Each row is where one point has got to under a steady rotation. How many steps took it there?
The counts run from 0 to 585.
[ 82 114 143 174 127  89 153 135 141 101 150 115 141 141 156 189 130 121
 102 116 138 133  67 119 123 142 114 146 132 153 164 135 125 149 165 162
 164 115  64 116 153 110 135 100  85 101 133 125 116]
530
[143 107 144 174 139  80 128 172 151 129 118 137 113 109 130 165 125  99
 147  72  86 136 118 135 146 107 134 104 110 131 140 170 112 108 102  52
 160 125  99  96 104 136 150 160 122 138 159 118  95]
89
[106 112 180 169 136  99 161 133 150 139  92 145  93 117 157 176 120 130
 133  84 115 130 105 145 172 146  70 151 108 140 147 150  96 116 132 105
 166 116 133  77 144 145 157 125 109 130 158 122 128]
384
[101 146 156 183 169  81 123  97 107  76 103 155 169  79 133 137 160 103
 129 121  91 149 113 116 174 142 122 165 135 102 113 130 131 166 134 143
 117 127 155  69  97 118 147 106 133 149 136 113 141]
119
[ 85 160 149 169 137  98 104  96 100  94 133 120 141  93 133 157 145  98
 114  96  95 122 117 124 184 176 101 161 103 115 123 141 124 184 165 139
 124 104 151 105 114 113 151  78 127 126 106 119 154]
115
[104 151 170 187 141  82 142 135 101  81 148 100 178  74 145 165 137 104
 128 119 123 139 127 101 174 140 144 150 152  97 129 147 162 139 113 127
  96 108 166  93 107 140 134 114 125 150 115 121 125]
160
[111 112 139 179 132  83 122 142 158 136 146 127 129  70 150 156 155 113
 153  66 125 115 118 115 143 133 118 129 128 157 178 174 140 137  73  85
 146 119 113 117 105 140 177 149 114 125 118 107 106]
51
[137 124 175 190 123  88 149 187 130 142 118 120 118 108 135 192  76 126
 127 110 108 149 123 142 183 146  97 148 115 120 130 156 138  95 157  99
 114 111 114  83 143 143 123 124 118 146 158 116 124]
426
[119 157 154 189 157  64 121 162 157 132 146 141 124  98 127 177 138  94
 119  75 120 135  94 130 141 122 105 136  93 166 163 160 127 153 146  97
 137 112 109 114 108 144 155 137 133 138 129 102 132]
429
[122 128 144 193 160  74 132 154 144 145 110 152 112 104 118 170 128 109
 132  86  98 131  85 146 157 168  67 164  86 143 153 162 105 148 158 111
 143 124 104  97 140 133 145 130 132 146 133 104 146]
231
[ 91 128 110 139 137  98 116 117 152  81 158  99 131  96 163 171 151  91
 135  74 106 141 123  95 121 134 144 121 159 124 146 143 179 152  84 113
 149 119 121 112  88  98 149 113  85  95 124 140  97]
248
[128  92  72 151 139  87 109 134  97  93 106 150 188 106 137 161 137 108
 124 135  80 146 104 136 147 156 123 150 157 110 137 133 171 155 132 146
 140 128  77 102 123  81 116 114 108 129 148 137 106]
368
[104 145 150 186 149  70 105 114 115 103 136 136 170  59 135 127 178  93
 136  90 101 116 111 123 157 128 128 141 117 121 150 178 130 167 101 107
 131 123 147 108  94 136 180 137 138 147  97 101 125]
355
[144  95 123 188 117  81 113 158 141 146 123 149 137  77 150 160 113 108
 133 123  99 126 114 143 171 126 123 138 135 165 154 151 136 118 111  88
 129 114  78 105 106 105 162 161 113 132 168 112 103]
282
[100 110 146 156 135  84 146 142 137  66 142 103 171  85 171 162 144 107
 142 119 124 140 103  93 129  97 165 122 182 120 150 139 170 130  68 125
 154 124 113 105 104 120 145 133  88 112 143 127  81]
54
[ 80 120 186 155 122 119 180 128 122  99 112 100 117 116 174 194 111 135
 122 105 131 142 120 120 172 151 102 162 148 102 133 127 124 115 134 138
 144 127 147  73 152 143 137  96  86 103 156 138 119]
150
[106  96 110 150 115 108 103  85 105 112 105 124 135 103 153 126 159 108
 111 105  46 100 117 156 154 133 140 113 110  93 144 162 109 154  92 102
 174 134 104 109 119  91 166 118 114 111 135 131  95]
213
[ 46 116 150 145 146 108 155  80 130  81 117 118 147 130 173 157 166 120
 116 104 118 131  89 114 128 145 113 143 146 122 165 129 121 166 116 171
 181 129 118 104 127 118 148 102  95 104 116 120 113]
299
[120 135 147 179 176  76 155 141 120  98  82 165 148 113 136 174 116 115
 137 124 111 173  98 131 145 147  88 165 138 111 130 122 139 134 164 153
 143 134 124  63 130 136 119 108 118 147 168 123 136]
423
[ 99 130 142 188 150  72 132 117 101 107  96 153 181  88 121 145 147 108
 107 131 109 126  99 141 173 150  94 181 111 115 139 154 115 169 160 154
 128 132 109  93 140 132 147 109 139 165 118 102 139]
461
[140 102 133 166 153  79 144 173 145 117  96 136 144 103 139 175 118 114
 154  88 106 156 112 110 123 125 124 119 144 102 144 153 159  95  80  83
 138 132 102  88 118 135 139 152 117 150 159 122  97]
90
[112 119 186 188 121  98 167 169 133 141 135 112 101 103 149 192  93 125
 117  96 132 127 118 139 181 154  91 147 115 133 140 155 122 104 154  99
 123 104 121  97 145 148 144 127 101 127 142 114 123]
578
[ 77  84 146 148 113 112 148 110  97  86 101  81 144 114 162 138 147 124
 123 108  81 107 119 122 133 128 148 113 145  62 147 159 122 124  74 112
 158 141 119 119 146 122 133 124 101 124 124 142  77]
62
[108 131 182 179  95 106 124 136 116 127 137  95 107  69 142 160 126 114
 132  83  95 107 150 130 192 163 110 141 112  89 124 170 137 126 110  80
 110 108 161 100 112 137 156 128 122 133 113 112 135]
352
[120 131 157 166 135  94 150 156 112 122 101 125 108 146 123 195  92 118
 108 101  91 157 128 145 185 161  85 147 113  87 102 137 133 114 176 127
 135 118 115  82 151 123 112  90 115 131 158 141 136]
228
[124 124 149 195 159  58 137 154 153 108 146 134 162  70 152 175 146 104
 145 110 144 145  90 109 136 116 127 136 154 171 172 150 143 141 109 121
 133 109 102 105 101 139 162 145 115 132 140 103 115]
433
[ 89  84 150 158  76 123 125 125 116 100 146  81 126 107 174 156 129 124
 105 119  89 103 110 139 159 122 149 116 151 112 147 155 123 121  89 100
 157 115  98 131 126  98 157 126  90  97 130 134  74]
444
[131 157 135 165 150  76 104 150 110  75 125 135 158  97 131 175 114  90
 133 117  87 158 130 122 187 130 144 139 149  84 104 124 167 147 139 125
 105 101 138  81  84 110 128 102 127 138 158 136 134]
123
[ 95 110 195 179 109 107 149 120  82 112 108  98 149  85 154 154 124 135
 120 127 108 111 129 140 190 156 105 156 131  74 127 154 118 122 123 122
 120 120 156  96 149 148 136 111 125 152 124 117 129]
500
[102 117 150 160 124 108 163 157 125 136 108 120  93 140 143 198  88 125
 118  81  98 142 118 139 164 166  80 153 110 108 129 141 120 107 165 120
 144 120 101  86 164 128 112 104  93 116 164 138 127]
380
[111 141 159 165 136  98 123 135 111  99 102 117 125  81 121 158 124 100
 137  83  65 133 147 121 181 157 112 130 117  68  96 154 139 135 111  95
 107 119 176  73 113 136 141 111 133 145 136 131 149]
505
